A single turn carries every row of the set below to another of its rows. Some are shown first; where does it send the rows asked next?
J_36: |   1 |  39 |  38 | -25 |   8 |  -9 |  47 |  14 | -25 | -12 |   4 |  14 | -18 |  13 |  -7 | -10 |  -6 |  12 |  18 |   0 |  25 |   2 |   4 |  16 | -10 |   7 |  -9 |  21 |
J_382: | -21 |   0 |  41 | -35 |  19 | -11 | -22 | -20 |  22 | -14 |   6 |  -3 |  -7 |  15 |   6 |   4 |   2 |   6 | -25 |   7 |  -1 | -17 |   8 |  -6 | -24 |  -6 |  -9 |  10 |
J_780: | -11 |   8 |  -9 |  -8 |  19 |   0 |  21 |  18 |   5 | -13 |  15 |  15 |   6 |   2 |  11 |   9 |  -4 | -17 | -32 | -34 | -12 |  -7 |  44 |  17 | -27 |  -7 |  29 |   6 |
J_69: |  -4 |  21 |  10 |  -5 | -23 |  11 | -12 | -15 |  16 | -41 |  24 | -20 |  -9 | -17 |   2 |   1 |  19 | -14 |  -3 |   1 |  -2 |  -6 | -20 |  13 | -46 |  -3 |  -3 | -18 |
J_298: |   1 |  10 |  -4 | -15 |  18 |  -8 |  24 |   8 |  11 |  -4 |  14 |  20 |  -1 |   8 |  28 |   1 |  -7 |  -7 | -27 | -34 |  -9 | -10 |  45 |  16 | -36 |  -5 |  25 |   7 |
J_702: |  -8 |  18 |  -6 |  -8 |  21 |  -5 |  25 |  17 |   3 | -14 |  13 |  26 |   5 |   7 |  22 |  -4 | -13 |  -3 | -33 | -31 | -11 | -13 |  42 |  12 | -28 |  -8 |  28 |   8 |
J_418: | -23 |   6 |  34 | -35 |  20 | -11 | -22 | -20 |  24 |  -9 |  15 |   5 |   3 |  19 |   0 |   3 |   6 |   7 | -23 |   2 |  -4 |  -9 |   2 | -15 | -21 |  -1 | -14 |   5 |
J_144: |  -8 |  10 | -10 | -10 |  24 |   1 |  23 |  16 |   3 |  -7 |  16 |  26 |  11 |   1 |  16 |   4 |  -5 |  -2 | -24 | -35 | -13 | -11 |  43 |  19 | -27 |  -1 |  27 |   9 |
J_664: |  -5 |  19 |  11 |  -1 | -20 |  17 | -12 | -19 |  14 | -36 |  19 | -12 |  -7 | -13 |   6 |   1 |  15 |  -6 |   2 |  -6 |  -9 |  -9 | -31 |   4 | -40 |  -1 |   4 | -28 |
J_645: |   8 |  20 |   8 | -24 |  29 |  -9 |  13 | -20 |   2 | -13 |  27 |  27 |  -3 | -38 | -19 | -18 |  -1 |   8 |  -6 | -19 |   8 |   6 | -18 |  26 |  11 | -23 |  16 |  14 |
J_774: | -22 |   3 |  31 | -37 |  35 | -20 | -23 | -17 |  19 |  -7 |  15 |   7 |  -2 |  15 |  14 |   6 |   2 |   2 | -14 |   7 |  -5 | -13 |   9 |  -7 | -18 |  -8 |  -9 |   6 |
J_896: |  -7 |  16 |   4 |   0 | -27 |  21 | -11 | -16 |  12 | -36 |  15 | -22 |   5 | -12 |   5 |   1 |  18 |  -4 |   1 |  -5 |  -8 | -10 | -27 |  10 | -35 |  -1 |   6 | -17 |
J_305: | -17 |   3 |  25 |   3 |  29 |  22 |   4 | -18 | -29 | -50 |  -8 |  21 | -14 |   1 |  -2 |   1 |  32 |  17 |  13 | -17 |  21 | -15 |   4 |  -4 | -22 | -23 |  26 |  18 |
J_851: |   1 |  19 |  16 |   0 | -21 |  16 | -14 | -19 |  10 | -32 |  22 | -15 |  -9 |  -8 |   8 |  -6 |  22 | -12 |  13 |  -8 |  -7 |  -6 | -34 |  13 | -40 |  -2 |   7 | -18 |
J_401: |  -8 |  11 |  -5 |  -5 |  17 |   1 |  17 |  18 |   5 | -16 |  15 |  18 |  12 |   6 |  23 |  11 |  -6 |  -9 | -28 | -39 | -11 |  -8 |  38 |  14 | -38 |   0 |  26 |  -1 |
J_784: |   2 |  25 |   5 | -22 |  27 | -15 |  21 | -28 |   4 |  -7 |  32 |  32 |   3 | -31 | -13 | -20 |  -9 |   5 |  -7 | -20 |  -6 |   4 | -13 |  22 |   6 | -27 |  16 |   0 |
J_700: |  -5 |  36 |  46 | -24 |   6 |  -3 |  38 |   6 | -33 | -22 |   1 |  14 | -21 |  13 |  -5 | -16 |  -2 |  12 |  17 |   1 |  28 |   9 |  -5 |  11 | -10 |   1 |  -8 |  23 |
J_487: | -19 |   5 |  15 |   5 |  28 |  15 |   0 | -16 | -30 | -54 |  -5 |  18 | -12 |  -5 |  -7 |  -2 |  31 |  11 |  22 | -16 |  14 |  -3 |   6 |  -4 | -22 | -17 |  30 |  26 |
J_783: |  -4 |  38 |  40 | -23 |   6 | -13 |  36 |  10 | -35 | -25 |   8 |   6 | -24 |  21 |  -5 | -16 |   3 |   1 |  27 |  -7 |  27 |  -1 |  -2 |  12 | -13 |  -3 |  -5 |  25 |
J_379: |  -4 |  25 |  12 |   1 | -28 |  23 |  -8 | -12 |   0 | -35 |  20 | -12 | -10 | -12 |   6 | -12 |  19 |  -7 |   5 |  -2 |  -2 |  -7 | -34 |  11 | -39 |  -1 |   5 | -22 |
J_828: |   0 |  25 |  -2 | -23 |  34 |  -6 |  14 | -20 |   2 | -13 |  19 |  32 |   4 | -37 | -14 | -21 | -17 |   8 |  -5 | -17 |  -4 |   7 | -13 |  28 |   4 | -21 |  19 |   3 |
J_891: | -27 |  -2 |  18 |  10 |  26 |  13 |   0 | -25 | -24 | -44 |  -8 |  14 | -13 |  -5 | -10 |  -5 |  32 |  11 |   8 | -15 |  17 |  -7 |   3 | -11 | -34 | -26 |  28 |  16 |
J_132: |  -5 |  40 |  44 | -25 |   7 | -15 |  43 |   4 | -32 | -14 |   5 |  15 | -25 |   5 |  -1 | -13 |  -2 |  11 |  19 |   5 |  29 |   5 |   6 |  11 | -15 |   4 |  -3 |  20 |
J_464: |  -8 |  13 | -10 |   0 |  15 | -12 |  25 |   5 |   4 |  -4 |  15 |  22 |   9 |  -1 |  21 |   2 |  -9 |  -7 | -23 | -36 |  -3 | -11 |  42 |  27 | -31 |  -6 |  30 |   8 |
J_77: | -18 |  20 |   8 |  -2 | -26 |  19 | -12 | -14 |   3 | -39 |  17 | -24 | -12 | -19 |   7 |   6 |  18 |  -9 |   4 |  -6 |  -3 |  -6 | -21 |   8 | -41 |  -2 |  10 | -16 |
J_137: |   0 |  35 |  43 | -16 |   6 | -12 |  41 |   4 | -33 | -18 |  13 |  16 | -22 |  12 | -14 | -16 |   3 |  -1 |  23 |  -4 |  20 |   9 |  -4 |  23 |  -6 |   5 |  -9 |  18 |
J_718: |   2 |  37 |  49 | -21 |   4 | -10 |  36 |   6 | -32 | -27 |  10 |  20 | -15 |  10 | -10 |  -9 |  -2 |  11 |  28 |   0 |  23 |   2 |  -6 |  15 | -16 |   3 | -12 |  19 |

J_702 -> J_896
J_137 -> J_298
Now these:
J_382 -> J_487
J_305 -> J_828
J_132 -> J_780
J_645 -> J_774
J_700 -> J_144
J_36 -> J_401
J_69 -> J_783

A single turn carries every row of the set below to another of its rows. Some are shown first; where does it send the rows asked next?
J_924: |  20 |   5 | -29 |   8 | -23 | -13 |   9 |  -9 |   1 |  15 |  19 |   2 | -16 |  -9 |  20 |
J_62: | -18 | -21 | -29 | -33 |  -9 |  -3 | -18 | -10 |   8 |   9 |  16 |  -5 |  -5 |  -4 |   7 |
J_521: |  15 |  11 | -15 | -11 | -16 | -12 |  -7 | -13 |  20 | -37 | -13 | -33 |  -2 |  10 |   7 |
J_294: | -20 |  -6 | -26 | -30 |  -6 |  -3 | -25 |  -3 |  -4 |   2 |   6 | -11 | -15 |  -7 |   8 |
J_142: |  13 |   7 | -23 |  10 | -13 | -13 |  12 |  -4 | -19 |   8 |  10 |   1 | -23 |  -9 |  21 |
J_363: |   1 | -12 |  12 |   3 |   0 |   4 | -11 |  35 |   9 |   4 | -27 | -20 |   7 | -10 |   3 |
J_620: |  11 |   1 | -23 |  -6 | -27 | -10 | -15 | -23 |  17 | -36 |  -5 | -23 |   1 |  -5 |  -4 |
J_513: |  28 |   7 |   7 |  24 |   2 | -13 |  15 | -37 |  27 |  -3 |   9 |   9 |  -1 |  -9 |  -3 |
J_575: |  -5 | -11 |   9 | -16 |  17 | -11 | -17 | -21 |  35 | -22 |   5 |  -5 |  13 |  -8 | -27 |
J_501: |   5 |  -6 |  19 |   9 |   9 |   4 | -11 |  31 |   8 |   9 | -27 | -14 |   6 | -13 |   4 |
J_959: |   1 |  -6 |   1 |  -7 |  25 |  -9 |  -4 | -16 |   8 |  31 |  25 |  22 |  -3 | -14 |   4 |
J_448: |  13 |   2 | -26 |  -3 | -35 |  -3 |  -1 | -20 |  21 | -14 | -14 | -29 |   1 |   7 |  14 |
J_441: |  19 | -14 |  14 |  17 |   6 |   1 |  -4 |  15 |  -7 |  -9 | -32 | -10 |  23 | -11 |  10 |
J_622: |   3 |   2 | -16 | -10 | -29 | -14 |  -5 | -24 |  16 | -34 | -23 | -20 |  -1 |   1 |   6 |
J_61: |  20 | -14 |   4 |  12 |   0 |  -1 |  -7 |  24 | -12 |  -4 | -28 | -11 |  22 | -12 |  14 |
J_670: |  36 |  18 |  17 |  15 |  18 | -22 |  19 | -12 |  23 | -15 |   3 |  -4 |   5 |   3 |  -3 |
J_601: |  -9 |  -4 |  15 | -21 |  17 | -14 | -20 | -27 |  33 | -19 | -13 |  -1 |  15 |  -6 | -15 |
J_398: | -12 |  -6 | -21 | -40 |   7 |  -7 | -18 |   4 |  -8 |  -4 |   1 | -19 |  -6 |   8 |  18 |
J_566: | -10 | -19 |   7 | -17 |  16 |  -4 | -12 | -38 |  34 | -10 |   6 |   1 |  10 |  -3 | -15 |
J_102: |  -9 | -17 |   2 | -27 |  14 |   1 | -21 | -28 |  33 |  -7 |  -7 | -12 |  25 |   3 |  -8 |
J_239: |  16 |   7 | -21 |   2 | -19 | -25 |  21 |   8 | -12 |  12 |   5 |   5 | -13 |  -6 |  22 |
J_984: |  33 |   9 |   9 |  21 |  -2 | -11 |  15 | -29 |  37 |  -7 |  -5 |  -6 |  15 |   0 |  -4 |
J_628: |  21 |  17 | -18 |   1 |  -6 | -17 |  17 |  10 | -11 |   7 |   6 | -11 | -20 |   5 |  27 |
J_568: | -16 | -16 | -24 | -33 |   1 |   1 | -13 |  -1 |  -2 |  25 |   5 |  -7 |   2 |   2 |  19 |
J_599: |   4 |   0 |  10 |  -9 |  27 | -24 |   6 |   6 |   5 |  28 |  14 |  24 |   3 | -13 |   0 |
J_336: |   2 |  -4 |  14 | -25 |  30 | -13 | -16 | -18 |  27 | -25 |  -3 | -12 |  19 |   5 | -12 |
J_351: |  27 |  10 | -17 |  15 | -14 | -11 |  23 |  -2 |   2 |  25 |   7 |  -2 |  -7 |  -1 |  23 |
J_845: |  32 |  15 |  16 |  18 |   7 | -27 |  12 | -21 |  24 | -10 |  -4 |  11 |  12 | -12 |  -7 |
J_838: |   8 |   1 |  11 | -13 |  41 | -18 |   8 |   6 |  -4 |  19 |  16 |  10 |   1 |   1 |   8 |
J_556: |  -2 |  -5 |   9 |  -1 |  31 | -13 |  10 |  -2 |  -1 |  23 |  21 |  19 | -10 | -11 |  -3 |
J_694: |   9 |  -7 | -23 |  -2 | -32 |  -8 |   1 | -32 |  28 | -26 |   0 | -18 |  -3 |   1 |   0 |
J_292: |   5 |  -9 |  12 |  -8 |  35 |  -7 |   3 | -10 |  14 |  32 |  13 |  16 |  16 |  -4 |   1 |
J_229: |   0 | -12 |  21 |   7 |   7 |   5 |  -9 |  26 |  13 |  -1 | -32 | -19 |   8 |  -9 |  -1 |
J_352: |  15 | -20 |   6 |  11 |  -2 |   0 |  -5 |  18 |  -7 | -14 | -32 | -16 |  23 |  -8 |   9 |
J_66: |  29 |   3 |  12 |  23 |  10 | -21 |  21 | -22 |  20 | -15 |  10 |   7 |   6 |  -9 | -14 |
J_701: | -25 | -13 | -22 | -37 |  -9 | -12 | -11 |   3 |  -3 |   4 |  -5 |  -8 |  -9 |  -1 |  13 |

J_601 -> J_845
J_448 -> J_102
J_694 -> J_566
Now these:
J_398 -> J_521
J_61 -> J_363
J_620 -> J_575

